101; 103; 85; 99; 103; 95; 101; 81; 111; 87; 97; 93; 87; 99; 102
92; 80; 106; 128; 90; 141; 79; 87; 89; 73; 114; 72; 123; 97; 114
92; 100; 105; 107; 100; 103; 105; 92; 91; 102; 113; 103; 87; 97; 107
:
99; 102; 101; 103; 85; 99; 103; 95; 101; 81; 111; 87; 97; 93; 87
97; 114; 92; 80; 106; 128; 90; 141; 79; 87; 89; 73; 114; 72; 123
97; 107; 92; 100; 105; 107; 100; 103; 105; 92; 91; 102; 113; 103; 87

98; 75; 72; 57
156; 74; 134; 135
134; 72; 107; 81
91; 99; 106; 106
113; 63; 99; 97
82; 96; 105; 63
98; 100; 98; 102
90; 100; 102; 66
:
72; 57; 98; 75
134; 135; 156; 74
107; 81; 134; 72
106; 106; 91; 99
99; 97; 113; 63
105; 63; 82; 96
98; 102; 98; 100
102; 66; 90; 100

117; 99; 108; 94; 84; 114; 121; 115; 100; 118; 106
97; 61; 138; 138; 135; 131; 93; 116; 98; 99; 70
123; 94; 103; 95; 98; 113; 123; 124; 113; 145; 108
122; 58; 133; 92; 146; 129; 73; 123; 99; 116; 78
:
118; 106; 117; 99; 108; 94; 84; 114; 121; 115; 100
99; 70; 97; 61; 138; 138; 135; 131; 93; 116; 98
145; 108; 123; 94; 103; 95; 98; 113; 123; 124; 113
116; 78; 122; 58; 133; 92; 146; 129; 73; 123; 99

88; 96; 92; 84; 102; 115; 113; 117; 103; 104; 89; 100; 100; 111; 91
93; 79; 73; 81; 75; 102; 99; 97; 113; 117; 146; 75; 145; 134; 91
124; 109; 87; 119; 94; 108; 116; 57; 70; 105; 98; 86; 93; 87; 91
121; 112; 88; 110; 92; 108; 109; 78; 75; 115; 89; 84; 100; 75; 91
105; 96; 108; 97; 101; 110; 117; 111; 100; 113; 99; 100; 93; 100; 91
155; 70; 102; 120; 66; 112; 65; 136; 107; 130; 89; 95; 131; 109; 91
:
111; 91; 88; 96; 92; 84; 102; 115; 113; 117; 103; 104; 89; 100; 100
134; 91; 93; 79; 73; 81; 75; 102; 99; 97; 113; 117; 146; 75; 145
87; 91; 124; 109; 87; 119; 94; 108; 116; 57; 70; 105; 98; 86; 93
75; 91; 121; 112; 88; 110; 92; 108; 109; 78; 75; 115; 89; 84; 100
100; 91; 105; 96; 108; 97; 101; 110; 117; 111; 100; 113; 99; 100; 93
109; 91; 155; 70; 102; 120; 66; 112; 65; 136; 107; 130; 89; 95; 131

93; 82; 132; 102; 121; 69; 123
95; 100; 124; 101; 118; 94; 119
95; 99; 123; 102; 116; 100; 116
102; 144; 108; 94; 121; 127; 118
97; 103; 127; 98; 125; 75; 126
95; 104; 120; 102; 114; 109; 115
98; 123; 114; 99; 116; 121; 115
:
69; 123; 93; 82; 132; 102; 121
94; 119; 95; 100; 124; 101; 118
100; 116; 95; 99; 123; 102; 116
127; 118; 102; 144; 108; 94; 121
75; 126; 97; 103; 127; 98; 125
109; 115; 95; 104; 120; 102; 114
121; 115; 98; 123; 114; 99; 116

144; 77; 93; 85; 146; 137; 136; 111; 128
143; 120; 111; 48; 117; 83; 111; 123; 114
:
111; 128; 144; 77; 93; 85; 146; 137; 136
123; 114; 143; 120; 111; 48; 117; 83; 111
---
104; 126; 104; 77; 121
56; 115; 102; 46; 74
65; 106; 102; 139; 77
95; 134; 115; 102; 80
120; 127; 112; 113; 94
:
56; 115; 102
65; 106; 102

103; 93; 103; 93
102; 92; 103; 94
123; 139; 109; 54
100; 99; 100; 100
98; 72; 112; 79
:
102; 92; 103
123; 139; 109

52; 91; 100; 99
84; 71; 116; 103
86; 95; 68; 103
113; 112; 74; 80
:
84; 71; 116
86; 95; 68

80; 107; 130; 141; 64
125; 96; 81; 68; 140
95; 108; 94; 95; 90
:
125; 96; 81
95; 108; 94

107; 59; 93; 54; 123
150; 71; 87; 66; 125
152; 107; 135; 146; 94
:
150; 71; 87
152; 107; 135

98; 92; 110
100; 143; 92
102; 144; 86
97; 100; 112
:
100; 143; 92
102; 144; 86

80; 96; 85; 83
104; 92; 98; 96
120; 100; 63; 143
85; 98; 108; 92
93; 112; 94; 114
:
104; 92; 98
120; 100; 63
